In the data rows, the value 128 means zero.
Here is a table of points, one per row:
[136  66 113 117 174 104 155 137  98 143 118 148  99 118 143 155 118 109
 147 152  86 137 127 103 134   0 150 160 138 173  92 121 168 134 208 157
 133  73 131 119  76 169 219 106 145 129 144 115  81  38  79 172 119 114]
[130 181 182 156 125 160 136 190 124 235  83 184  89 141 201 107  55  89
  87 162 155 101 121 175 154  67  88 129 116 112 131 149  87 144 154 146
  83 186 123  72 183 106 106 132 171 130 160 218 143  64 152  79 172 100]
[136 158 176 125  33 110 126  81  71  84 134 201 118  68 171 126 133 153
 153 133 183 170 143 152 133 171 111 135 136 126 171  96  97  72 209 111
 146 140 132 162  84 131 115 131 151 219 229 158 110  93  50 125 114 181]
[ 46 157 143 122  91 134  41 128 204 135 167 153 161 182 147 143 176 117
 209 186 163 227 147 126  85 103 134 166 124 164 221 210 177 112 151 114
  67 170 117 142 152 135 114 140 146  96 108 124 173  83 155 138 164 166]
[147 210 143 148 114 154 122 104 148 155 153  67 166 160 163  90  97 121
 233 151 180 179 122 151 184  69 165 117 122 123 189  12  94  65 149 101
 133  49 147 100 140 124 137  74 130 115 151 104 123  87 154  81  71 185]
[149 134 123  92 132  94 163 175  98 205 197 122  93 123  83 155 127  27
 100 120 100  64 140 180  99 156 147 110 185 163 141 153 131 148 120 133
 171 112  91 117 150 136 215  91 110 109 215  79 224 100 112  99 162 109]
[143  97  78 152 162 154 116 185 137 160 137 158 123 114  92 217  86 158
 177 255  96 150 110 201  72 163 128 103  95 179 146 137  98 100 126 144
 144 128 137 160 103 171 100 125 153  46 104 138 163 131 200 150  95 149]
[195 100  42 106 201 138 148 142 181  95 142 106 149 142 103 176 138 133
  56 133 204 163  66 158  97 108 154 117 157 182 142 134 162 128 147 135
 131 142 119 176 134 199 104  42 100  85 113 148 126 107  57  84 177  82]
[147 186 159 103 118 136 111 151  38  91  78 150 166 129  94 174 125  44
 143  90 200 142 122 141 179  84 109 141 198  89 160 135 132  16  81 115
 154 234  46  62  60 152  84 147 105 107  53  91 145 174 144 154 166 164]
[109 126 109 201 137  76  96 165 168  20 166 119 102  83 132 192  92 107
  77  96 124  93 111 117 167  75  20  95 135 115 109  74 120  69 161 174
  74  82  97 187 124 135 139 100 187 112 132  83 168 162 121 100 166  65]
[118  74 152 138 132 179 156  97  57  79  72 108  86 105 149 110 180 108
 105 116 182 102  91  92  96 145 145 127 122  99 204 105 113 166 133 150
 166  70 170  85 114  56 141 112 175 176 122  94 177 163 156 145 201  87]
[178  67 140 106 100  89 193 134 168 139  76  86 207 128 142 147 178  24
 119 159 168 116 180 165  94 155 127 162 109 108  31 142 133 128 164  83
  96 115  75  92  86 109 130 137 110 128 103 161 112 159 182 119 168  87]
[145 145 156 110 101 170 113 190 152  98 139 204  83 145  77  94  68 148
 157  61 119  75 144 191  96 125 139 133 156 189 138 151 140  52 150 174
  72 107 107 112  92  80  92 137 135 167  80 122 120 111 184  85 221 188]
[141 135 189 144 108 170 214 120 135 116 157 126  64 122 153 182 172 139
  93  86 138  47  91 180 132  38  53 146 104 149  82 132 138 118  66 154
 136  91 160 208 164 177 158  95  78 134 133 117 136 157 130 165 116 156]
[174 169  57 138 149  92  71 105 153  94  92 103 110  96  96 139 157  99
 213 159 170  77  98 116 143 173  98 126 204 119  63 127  82 183  99 185
  81 121 155  92 176 202 160 148 110  78  99 163 118  63  92 149 169 177]
[133 119  80 186  54 142 124 169 108 191 107 107 119 147 203 142 109 172
 127 132 170  82 182 127 105 118 195  96 155 141 126 137 161 142  95 142
 123 127  87 190 111 154 164 178 174 164 151 116  50 131 169 140 172  23]
[ 55  98 113  89 164 140 111 145 139  83 112 202 179 128 119 136 132 139
 162  53  86 118 128 180 158 169 239 117  89  85 100 118 143 124 137 169
 130 140 121 135 181 122 108 132 134 118 166 144  99 187 120 186 139  23]
[177 126 111 166 126 108  99 113 143 194 143  58 156  64 157 117 137 134
 150 117 127  53 170  95 162 168 133 168  52 135 120 108 131 176 151  62
  94 190 111  94 120 125  74  14 117  70  79  70 117 106 157 174 147 157]
[ 84  76 155  41  94 146  98 174  82 100 151 108 135 143  85  69 130 198
 104 163 123 146 103 159 196 152 102 161 200 115  69 168 139 151 164 151
 161 146 147 112 157 184  81 161 131 115 133  76 109  98 171  36 160 116]
[114 123 159  65 134 147 127 216 126 121 119 113 139  83 124 143 191 101
 109  60 120 144 153 186 183 137 127  92 172 120 194  97 131 124 107 142
  97  90 159 219  49 155 131 122 172  97  32 158 171  78 105 148  70 113]
[154 152 166   7 155  89 123 133 128 102 130 111 210 101 126 127 111 136
 144 116 120 164 124  75  34 128  83 100 126  93 149  89 149 119  67 105
 145 169 217 165  68  32 179 128 108 130 139 102 115 135 167 149 112  94]
[140 145 135 207 146 136  90  66 118 173  39  79 156 187  78 154 147 161
 125 103  58  95 114 104 156 120 150  76 180 114  81 182 114 134 171 109
 120 137 144 159  91  60 101  98 151 165 200 164 164 115 163 137 179 193]
[165 145 150 154 175 201 190 222 174  94 174 120  95 156 120 178 119 185
 118 162  95 136 179  70 102 157 113  93 150  76 101 148 132  97  84 182
 128 106  66 107 193  89 108  84 166 132  90 151 119 118  40 141  74 166]
[150 107  81 178 166 187  90  84 130  71 109  90 112 111  89  76 125 110
  83 157 107 111 139 205 130 121  96 219 131 118  97  83 137  63  52 181
 132 172 103 156 134  58 174  99 140 173 106 129 191 103  69 131  83 153]
[101  90 127 150 105  83 164  78 118 126 140 206 115 223 193  64 115 146
  99 147 109 142  79  86 165 153 108 100 148 179 153  50  73 195  60  91
 121  79  94 146 115 157 143 119 126  58 107 139 107  74  92 127  86 132]
[151 135 104 191 103 141 112  56 141 202 130 146 124 112  80 112 153 146
 139  71  86 212 117 104 119 161 101  90 130 156 139 142 183 167 139 144
  59  93 187  62 105 174  80 195 123 151 155 117  85 169 130  92  83  62]
[133 231 149 130 179 114  94   3  58  82 118 111 176  48 168 102 152 178
 110 144 129 223 100 189 156 134 153  86 138 159  69 126 149 146 147  78
  81 137  65  69 167 153 205 150 144 161  82 140 147  76 161 117 146 215]
[112 149 114  42  35 127  38 105 154 142 113 148 197 125 199 120 128  91
 130  98 123 166 128 118 101  97 120 121  90 186 180 164  56 126 110  81
 249 103 120  79 100 185 177  70 156 155  85 182  91 120 120  95  69 173]
These points spread out most along one direction. For each point below, how far along it does it lie, from 0 to 99? 50 is the average, and the first point above lies past it. One standard deviation of the points above along it is 16.
[149 134 123  92 132  94 163 175  98 205 197 122  93 123  83 155 127  27
 100 120 100  64 140 180  99 156 147 110 185 163 141 153 131 148 120 133
 171 112  91 117 150 136 215  91 110 109 215  79 224 100 112  99 162 109] 68
[165 145 150 154 175 201 190 222 174  94 174 120  95 156 120 178 119 185
 118 162  95 136 179  70 102 157 113  93 150  76 101 148 132  97  84 182
 128 106  66 107 193  89 108  84 166 132  90 151 119 118  40 141  74 166] 71
[147 210 143 148 114 154 122 104 148 155 153  67 166 160 163  90  97 121
 233 151 180 179 122 151 184  69 165 117 122 123 189  12  94  65 149 101
 133  49 147 100 140 124 137  74 130 115 151 104 123  87 154  81  71 185] 23
[133 119  80 186  54 142 124 169 108 191 107 107 119 147 203 142 109 172
 127 132 170  82 182 127 105 118 195  96 155 141 126 137 161 142  95 142
 123 127  87 190 111 154 164 178 174 164 151 116  50 131 169 140 172  23] 59
[140 145 135 207 146 136  90  66 118 173  39  79 156 187  78 154 147 161
 125 103  58  95 114 104 156 120 150  76 180 114  81 182 114 134 171 109
 120 137 144 159  91  60 101  98 151 165 200 164 164 115 163 137 179 193] 48
[151 135 104 191 103 141 112  56 141 202 130 146 124 112  80 112 153 146
 139  71  86 212 117 104 119 161 101  90 130 156 139 142 183 167 139 144
  59  93 187  62 105 174  80 195 123 151 155 117  85 169 130  92  83  62] 41
[174 169  57 138 149  92  71 105 153  94  92 103 110  96  96 139 157  99
 213 159 170  77  98 116 143 173  98 126 204 119  63 127  82 183  99 185
  81 121 155  92 176 202 160 148 110  78  99 163 118  63  92 149 169 177] 50
[136  66 113 117 174 104 155 137  98 143 118 148  99 118 143 155 118 109
 147 152  86 137 127 103 134   0 150 160 138 173  92 121 168 134 208 157
 133  73 131 119  76 169 219 106 145 129 144 115  81  38  79 172 119 114] 57
